[[  3   1  -9  10   1   1  -3   3   1   1   2  -5  11   1   2]
 [ -1  -2 -19  35  -2   0   1  -1  -1   0  -2   1  -3  -1  -3]
 [  0  -1 -26  40  -1   0  -1   0   0   0  -1  -1   2   0  -2]
 [ -2  -1   3  -4  -1  -1   2  -2  -1  -1  -1   4  -8  -1  -1]]
->
[[  3  -1   0  -2]
 [  1  -2  -1  -1]
 [ -9 -19 -26   3]
 [ 10  35  40  -4]
 [  1  -2  -1  -1]
 [  1   0   0  -1]
 [ -3   1  -1   2]
 [  3  -1   0  -2]
 [  1  -1   0  -1]
 [  1   0   0  -1]
 [  2  -2  -1  -1]
 [ -5   1  -1   4]
 [ 11  -3   2  -8]
 [  1  -1   0  -1]
 [  2  -3  -2  -1]]

[[-24  13   1 -29 -27   2  12]
 [ 11   3 -30  -8 -22  -8   3]
 [ -4 -20   0   5  53  22 -12]
 [ 14  -6  17 -23  -8  23 -31]
 [  2  19  28  -7 -12  18  -7]
 [-15 -23 -15 -12  28 -30 -12]
 [  1 -23 -28  31 -25  -4  12]
 [ 15 -19 -10  -7 -22  22  22]
 [  5  -2   5   0  20 -45 -30]
 [ 16   3  -4   0 -27  -4  21]]
->
[[-24  11  -4  14   2 -15   1  15   5  16]
 [ 13   3 -20  -6  19 -23 -23 -19  -2   3]
 [  1 -30   0  17  28 -15 -28 -10   5  -4]
 [-29  -8   5 -23  -7 -12  31  -7   0   0]
 [-27 -22  53  -8 -12  28 -25 -22  20 -27]
 [  2  -8  22  23  18 -30  -4  22 -45  -4]
 [ 12   3 -12 -31  -7 -12  12  22 -30  21]]

[[ 10  14  15 -14  45 -31  -3]
 [-21  -6   8  -5  -5 -10  -2]
 [ -3  25  10 -10 -13  -1   3]]
->
[[ 10 -21  -3]
 [ 14  -6  25]
 [ 15   8  10]
 [-14  -5 -10]
 [ 45  -5 -13]
 [-31 -10  -1]
 [ -3  -2   3]]

[[  7   0  36   3]
 [ -2   6 -20   2]
 [ -3   6 -19   4]
 [ -2   4 -23  -5]
 [ -2   4 -23  -3]
 [ -3  19 -16  14]
 [  1   5 -18  -5]
 [-10  14   8  22]
 [-22 -50  24  23]
 [ -9  15   2  29]
 [ 14   5 -24  11]]
->
[[  7  -2  -3  -2  -2  -3   1 -10 -22  -9  14]
 [  0   6   6   4   4  19   5  14 -50  15   5]
 [ 36 -20 -19 -23 -23 -16 -18   8  24   2 -24]
 [  3   2   4  -5  -3  14  -5  22  23  29  11]]

[[ 22   5  -2   3  22 -32  23  30 -33 -39  33  24  25  -1]
 [ 31  -4   3  -3  17 -31  32  28 -32 -30  26  31  20  -4]
 [-31   0  -1   0 -36  34 -31 -33  39  30 -27 -32 -30  -2]
 [-26  -4  -1  -1 -25  29 -32 -25  30  25 -28 -21 -27   2]]
->
[[ 22  31 -31 -26]
 [  5  -4   0  -4]
 [ -2   3  -1  -1]
 [  3  -3   0  -1]
 [ 22  17 -36 -25]
 [-32 -31  34  29]
 [ 23  32 -31 -32]
 [ 30  28 -33 -25]
 [-33 -32  39  30]
 [-39 -30  30  25]
 [ 33  26 -27 -28]
 [ 24  31 -32 -21]
 [ 25  20 -30 -27]
 [ -1  -4  -2   2]]

[[ -6   7]
 [ -3  37]
 [-33  -1]
 [  1   0]
 [  5  24]
 [  4  -7]
 [-38  -2]
 [ 15  22]
 [ 14  -6]]
->
[[ -6  -3 -33   1   5   4 -38  15  14]
 [  7  37  -1   0  24  -7  -2  22  -6]]

[[-49  16  -7 -20  28  28  -9 -30   4  -7  15]
 [-29   0  45 -43 -11   0  16  -2  -5 -10  -3]
 [ 10  -6 -37  19  15  49  -9 -19  -7  17   4]
 [ 49 -12   0  34  -7 -28  -4  25   4   8 -10]]
->
[[-49 -29  10  49]
 [ 16   0  -6 -12]
 [ -7  45 -37   0]
 [-20 -43  19  34]
 [ 28 -11  15  -7]
 [ 28   0  49 -28]
 [ -9  16  -9  -4]
 [-30  -2 -19  25]
 [  4  -5  -7   4]
 [ -7 -10  17   8]
 [ 15  -3   4 -10]]
---
[[ 16  -9  27]
 [ 16 -30  27]
 [ 16  -8  27]
 [-25  -8  27]
 [  4  24  -2]
 [ 41  -8  27]
 [ -2  29 -36]]
->
[[ 27  27  27  27  -2  27 -36]
 [ -9 -30  -8  -8  24  -8  29]
 [ 16  16  16 -25   4  41  -2]]

[[  2  -5  11  -1   0]
 [-14 -18  40   8  -3]
 [  4  -5  -2  -3   7]
 [ -4  -2  18   5 -10]
 [ -2   3  -4   0   0]
 [  2  -5  12   2  -3]
 [-11  20 -45   4   1]]
->
[[  0  -3   7 -10   0  -3   1]
 [ -1   8  -3   5   0   2   4]
 [ 11  40  -2  18  -4  12 -45]
 [ -5 -18  -5  -2   3  -5  20]
 [  2 -14   4  -4  -2   2 -11]]

[[ -3  -3  -2  -2  -2  -1]
 [-37 -29 -14   2 -14  18]
 [ 50  42  27  13  28  -3]
 [-38 -31 -14   2 -14  17]
 [-33 -26 -12   2 -12  15]]
->
[[ -1  18  -3  17  15]
 [ -2 -14  28 -14 -12]
 [ -2   2  13   2   2]
 [ -2 -14  27 -14 -12]
 [ -3 -29  42 -31 -26]
 [ -3 -37  50 -38 -33]]

[[  3  22   1   5   0  14  14 -18]
 [ -3 -35  -4  39   3  -7 -18 -15]
 [  4  31  -9   3 -18  11  10  26]
 [ 15  15 -16  17 -13 -39   4 -14]
 [ 19   8 -34  -4  42  14 -15  14]
 [ -3  28  -2   7 -16   3   2   4]
 [ 34  -1 -13 -14  22  10 -13  30]
 [ -8   0   1  19  -1   6  26  -9]]
->
[[-18 -15  26 -14  14   4  30  -9]
 [ 14 -18  10   4 -15   2 -13  26]
 [ 14  -7  11 -39  14   3  10   6]
 [  0   3 -18 -13  42 -16  22  -1]
 [  5  39   3  17  -4   7 -14  19]
 [  1  -4  -9 -16 -34  -2 -13   1]
 [ 22 -35  31  15   8  28  -1   0]
 [  3  -3   4  15  19  -3  34  -8]]

[[ 10 -20  -7 -22  -1   7]
 [ -2 -16 -17 -11  12   1]
 [ 10   7  -8   3 -13   3]
 [ 27 -39   9 -48 -14  18]
 [ -2 -12 -17 -11  12  -1]
 [-17  30 -23  32 -16   1]
 [  8 -17  -7 -20   0   5]
 [ 24   4  -1  -6 -10   0]
 [ 12  -3   0 -14 -15   6]]
->
[[  7   1   3  18  -1   1   5   0   6]
 [ -1  12 -13 -14  12 -16   0 -10 -15]
 [-22 -11   3 -48 -11  32 -20  -6 -14]
 [ -7 -17  -8   9 -17 -23  -7  -1   0]
 [-20 -16   7 -39 -12  30 -17   4  -3]
 [ 10  -2  10  27  -2 -17   8  24  12]]

[[-14 -10  22   0  11]
 [ -5 -11   7  28  14]
 [-14 -26  39  21  12]
 [-10  -6  24 -15   5]
 [-18 -15  26 -10  12]
 [-12 -18  31   4  26]
 [ -9  -4  12  -8  14]
 [ -4  -7  14  15  10]
 [ -1  -9  19  28  17]
 [-23  -8  39 -28  30]
 [-12   4  22 -50  49]]
->
[[ 11  14  12   5  12  26  14  10  17  30  49]
 [  0  28  21 -15 -10   4  -8  15  28 -28 -50]
 [ 22   7  39  24  26  31  12  14  19  39  22]
 [-10 -11 -26  -6 -15 -18  -4  -7  -9  -8   4]
 [-14  -5 -14 -10 -18 -12  -9  -4  -1 -23 -12]]

[[ -6 -31 -13]
 [ -6 -29 -17]
 [-10 -35 -16]
 [-12 -42 -16]
 [-14 -47 -13]
 [ -6 -26 -16]
 [-15 -51 -10]
 [ -7 -33 -14]]
->
[[-13 -17 -16 -16 -13 -16 -10 -14]
 [-31 -29 -35 -42 -47 -26 -51 -33]
 [ -6  -6 -10 -12 -14  -6 -15  -7]]

[[  3 -28   5   4  -8  26  -7 -43  27]
 [ -4 -21 -34   1  -3   0  29   3  30]
 [  1   6  34   2   6  -5 -19 -22  -7]
 [  7 -22 -19  12 -28  13   0 -20  14]
 [ -6 -17 -47 -10   9 -10  46  30  27]
 [ -5  14  28  -4  10 -13 -10  12 -13]
 [  0   9   9 -27  42  14  -2 -27  12]
 [  4 -31 -20  16 -27   3  12 -16  21]]
->
[[ 27  30  -7  14  27 -13  12  21]
 [-43   3 -22 -20  30  12 -27 -16]
 [ -7  29 -19   0  46 -10  -2  12]
 [ 26   0  -5  13 -10 -13  14   3]
 [ -8  -3   6 -28   9  10  42 -27]
 [  4   1   2  12 -10  -4 -27  16]
 [  5 -34  34 -19 -47  28   9 -20]
 [-28 -21   6 -22 -17  14   9 -31]
 [  3  -4   1   7  -6  -5   0   4]]

[[-12   6  -5]
 [-23   4  41]
 [ 24  -7  -8]
 [ 18  25  13]
 [ 13 -14 -32]
 [-22   4   3]
 [ 13 -15  -5]
 [ 12  -9  10]]
->
[[ -5  41  -8  13 -32   3  -5  10]
 [  6   4  -7  25 -14   4 -15  -9]
 [-12 -23  24  18  13 -22  13  12]]
